Each row is where one point has got to under a steady rotation. How many ticks took it there?
The counts run from 0 to 260.
7 2 -12 -1 3 -2 -2 -5 -11 1 4 -9 14 6 9 -7 0 1 -9 -5 19 -5 -11 -8 -7 -17
 -28 -6 -13 -9 0 8 15 -12 -2 4 1 -1 -> 243
2 5 11 10 12 10 16 -6 -11 -1 -9 17 3 1 -14 7 0 -1 9 0 -14 -13 0 -10 11
 -1 -20 -13 -1 -2 8 -12 -15 12 12 9 -2 4 -> 26
-2 7 -11 11 -6 6 -10 20 0 -1 -2 -21 -10 0 7 12 -5 -2 3 12 12 5 1 -9 -11
 -12 -4 1 -10 0 -12 -13 -11 -8 -24 -10 -13 -10 -> 251
12 1 -5 -5 -11 -11 22 0 3 2 7 17 16 -13 -5 9 25 14 10 0 5 15 4 8 7 7 -1
 0 8 16 -5 -6 -4 -22 7 -7 6 2 -> 87
13 2 -9 -15 -3 -7 0 -9 -9 11 -3 -2 0 0 3 3 -1 12 1 9 13 3 9 6 -8 -3 11
 -4 -4 -13 -2 30 17 -11 25 9 -1 -4 -> 64
-3 -10 2 6 -12 -9 -6 3 17 -8 0 13 -8 -13 -4 4 -5 -1 -5 -4 13 -4 5 -6 3
 -3 7 14 18 -11 -12 -7 -25 -1 -19 0 -25 -13 -> 162
6 -2 -5 -4 -17 -1 -10 -5 -13 -8 -15 9 10 -2 -1 0 0 -1 -4 -1 11 3 -8 -1 7
 18 11 13 7 -18 -7 27 -1 17 -7 15 -1 9 -> 46
-8 0 -10 8 15 -8 -11 -9 -17 5 7 -11 -22 3 12 -4 4 3 -8 15 8 -1 17 -2 -14
 -17 -15 -13 4 1 -4 7 -2 -7 -10 8 -4 -7 -> 6
2 7 -10 12 13 5 -1 13 -12 -4 -7 -4 -1 -5 10 14 -28 -4 17 1 3 -6 16 -2 0
 6 -13 -2 -10 -14 3 0 -2 23 16 4 -12 2 -> 133
5 5 -11 -1 -19 0 0 -6 2 -11 8 7 19 -12 6 9 -10 0 -7 -25 15 -8 -11 13 1 5
 -8 5 -4 -5 18 -6 6 12 -6 2 -7 8 -> 226
11 4 7 2 0 -15 -5 7 12 3 15 3 -8 -4 22 4 -24 10 3 5 11 6 -13 3 -10 -9 -9
 4 0 18 -8 3 -4 -12 5 -8 -10 -7 -> 72
18 9 2 -3 7 -3 6 -11 -19 3 -2 0 -11 -3 7 -9 2 8 6 18 11 7 8 -3 0 8 9 1
 -11 1 -12 29 10 -4 11 14 -8 6 -> 188
12 5 -18 9 -11 -4 -4 -4 3 11 5 -15 11 -2 9 14 6 3 -3 7 14 11 15 6 1 -18
 -7 3 -8 -19 0 -2 3 -8 3 9 -13 -24 -> 245
-23 -15 -10 0 7 -7 3 1 -3 9 -2 22 -3 0 -13 11 -7 15 -2 0 -3 -13 17 -5 -6
 -12 -6 -9 19 -7 2 5 -2 7 8 -3 8 1 -> 148
-6 0 9 -7 -8 10 -14 -5 12 -8 7 14 5 -21 -4 4 -3 1 -16 12 5 -22 13 -8 7
 -4 9 -1 11 -2 -10 5 -22 2 -16 -7 -9 -6 -> 37
-5 1 0 -3 11 15 7 8 -6 11 2 -20 -3 7 4 12 -4 -2 1 17 1 -4 0 -8 -4 -28
 -15 -5 -20 -1 -4 -17 -11 -19 -9 -8 2 -15 -> 2
-1 -13 9 10 13 -2 1 -3 -8 -4 -3 24 2 -11 4 -15 -15 -9 -8 2 -4 -13 11 -18
 3 12 10 4 -1 -2 -16 26 -3 -2 -1 -7 -7 1 -> 40
-8 -4 -8 14 6 2 -15 -25 -20 -5 0 1 -2 4 10 2 -1 2 -8 2 -3 -7 -13 13 2 -7
 -8 -15 -7 12 -8 -1 11 12 -20 -7 3 -10 -> 113
1 4 -6 -2 6 -3 10 -13 -14 -5 3 19 -3 -2 -6 0 3 8 7 -2 -15 5 1 -1 -9 11
 -3 -15 -13 18 4 7 20 2 21 6 20 11 -> 206
-4 11 -24 5 -1 -3 -16 16 -14 -6 -8 -5 1 0 0 5 -6 0 5 -7 8 13 7 -13 -5 5
 -18 0 2 -11 -2 7 2 17 -1 11 10 24 -> 135
6 -3 8 -5 -6 19 16 -3 3 -1 -17 14 8 2 -10 4 20 0 17 7 17 -6 -8 4 3 -6 16
 13 -8 -10 -8 -6 1 -10 0 9 -3 -4 -> 175
-5 3 -12 21 16 0 -3 8 -11 6 6 3 -24 12 9 8 -16 1 8 -4 0 1 -2 3 -19 -12
 -12 -3 -4 6 -1 -14 -2 12 -5 10 -13 -9 -> 256
-6 6 -11 -14 -9 -2 19 -9 1 7 11 20 -9 9 0 9 10 14 8 -14 13 4 -5 14 -11 3
 0 -7 2 12 16 -7 4 2 11 10 7 17 -> 83
-1 -3 -2 7 5 -4 -8 12 -12 -7 -10 -24 8 -11 11 8 -14 -4 10 20 6 -8 19 -3
 3 11 -8 -6 -12 0 -15 10 -3 -9 -2 -21 -5 -5 -> 128
-3 -2 15 -9 -11 5 -4 -4 12 -7 8 11 17 -9 0 -2 -4 -1 -15 13 11 -23 13 -11
 9 0 -7 -8 0 2 -3 8 -14 -4 -9 -10 -7 7 -> 36
5 -3 -3 6 -5 -9 -2 -22 -10 -4 13 8 1 -21 6 4 -26 7 -5 -9 -1 -8 4 6 -4 18
 5 -12 -7 -2 11 4 -5 12 0 -10 -20 -16 -> 221
-5 -5 -11 1 -13 2 5 18 6 10 9 -4 1 18 19 2 -5 -2 0 5 27 -5 17 5 -9 -14
 -7 6 -20 2 0 4 -4 -6 -7 -7 -7 -1 -> 249
-4 1 -3 -8 -1 -6 -8 -14 -2 -7 -7 14 9 -5 -15 -6 17 0 -15 4 -9 5 1 -18 2
 -1 -21 -7 15 -4 -1 9 -4 2 -3 20 16 18 -> 29
-1 -14 11 -8 -11 -6 -3 2 15 -11 -1 9 0 -5 0 -12 -7 -2 -1 5 23 -14 0 -17
 -5 -7 -12 -1 -4 1 -1 6 -14 -14 -15 -3 -14 18 -> 160
16 -7 1 4 -6 -5 12 -18 -18 -3 -19 12 5 4 -4 -2 10 -2 14 0 15 4 -17 8 12
 9 3 4 9 -13 -13 15 -2 1 -10 7 -7 7 -> 170
1 -5 9 9 -4 19 10 2 -13 -9 -4 0 11 4 3 12 -11 -7 6 1 -9 -2 -16 8 8 2 0 3
 -25 14 -1 -13 -8 6 -26 -11 2 -11 -> 109
20 26 9 -5 -3 14 -5 8 1 -9 9 -5 -9 -6 6 4 -2 -7 15 15 6 -6 -8 -7 -2 10 1
 6 -19 9 -4 -6 -1 -6 8 18 -7 5 -> 192
2 6 -24 2 2 4 -5 24 -19 -5 -9 -5 0 -5 -2 17 -8 -5 14 -6 5 3 19 -12 -7 9
 -6 5 3 -17 0 3 -2 21 8 5 0 12 -> 134
2 16 -5 -17 -7 10 8 -4 -1 -4 16 16 9 -9 -5 11 8 14 -2 -8 4 -10 -1 5 -2
 -5 -2 -6 1 9 18 -8 5 6 18 9 12 11 -> 208
-2 -9 16 -3 -10 -7 -1 0 19 -6 -1 13 2 -9 -3 0 -8 6 -4 4 22 -14 2 0 5 -4
 -6 9 8 -4 0 0 -22 -6 -16 -6 -26 1 -> 161
13 21 -1 -18 6 3 -14 -6 -11 9 -2 -11 -4 -4 -11 18 -9 8 -7 7 -1 -11 -21
 -10 -9 -15 4 -6 9 -20 -2 4 4 -5 6 8 3 -13 -> 61
2 6 -11 5 0 -10 -19 12 -7 -11 -5 -7 -2 0 5 7 -9 2 1 3 7 6 -5 -9 -7 -3
 -30 -5 -2 1 0 8 4 11 0 12 8 20 -> 136
9 0 2 -2 1 9 0 -7 -13 -2 -11 5 -10 0 -13 6 -3 -5 1 -9 1 -3 -28 -3 0 -3
 -1 9 8 -16 5 -8 -15 3 -23 11 -14 -4 -> 168
-18 -5 -7 12 14 -9 2 -3 -10 1 -8 25 -6 2 -6 4 7 9 3 6 -2 -3 12 5 -2 4 -1
 -13 20 7 -8 4 -7 15 -2 1 9 10 -> 23
-4 -5 12 -6 -8 -3 -16 2 5 -11 -12 12 10 -1 2 1 -1 3 1 7 13 -11 -33 0 -3
 -7 1 8 -3 10 -19 7 9 -13 -7 -8 9 13 -> 53
-11 -10 -3 1 -14 14 0 -1 1 -9 -7 -1 8 2 -3 17 -10 -5 -2 -6 -11 -5 -22 -1
 -9 -11 0 1 -17 7 5 -21 2 -9 -15 -11 4 -16 -> 233
4 -3 5 5 9 6 8 5 -10 14 4 10 -7 1 -11 3 4 0 -3 16 -6 1 3 -9 -1 -16 26 8
 4 -5 -20 3 -2 -13 3 6 7 -23 -> 181
-1 -5 8 13 9 -5 3 -6 -9 -9 -22 13 -8 -10 -4 12 4 3 20 15 -6 7 2 -6 10 12
 -14 -6 7 8 -11 -8 -20 -3 -9 -9 -7 5 -> 21
2 -2 16 2 -16 10 -7 -10 13 -11 -17 19 -2 5 3 7 -13 -8 3 0 -2 -7 -21 4 0
 -5 7 10 -22 1 7 3 5 7 7 15 -9 -6 -> 49
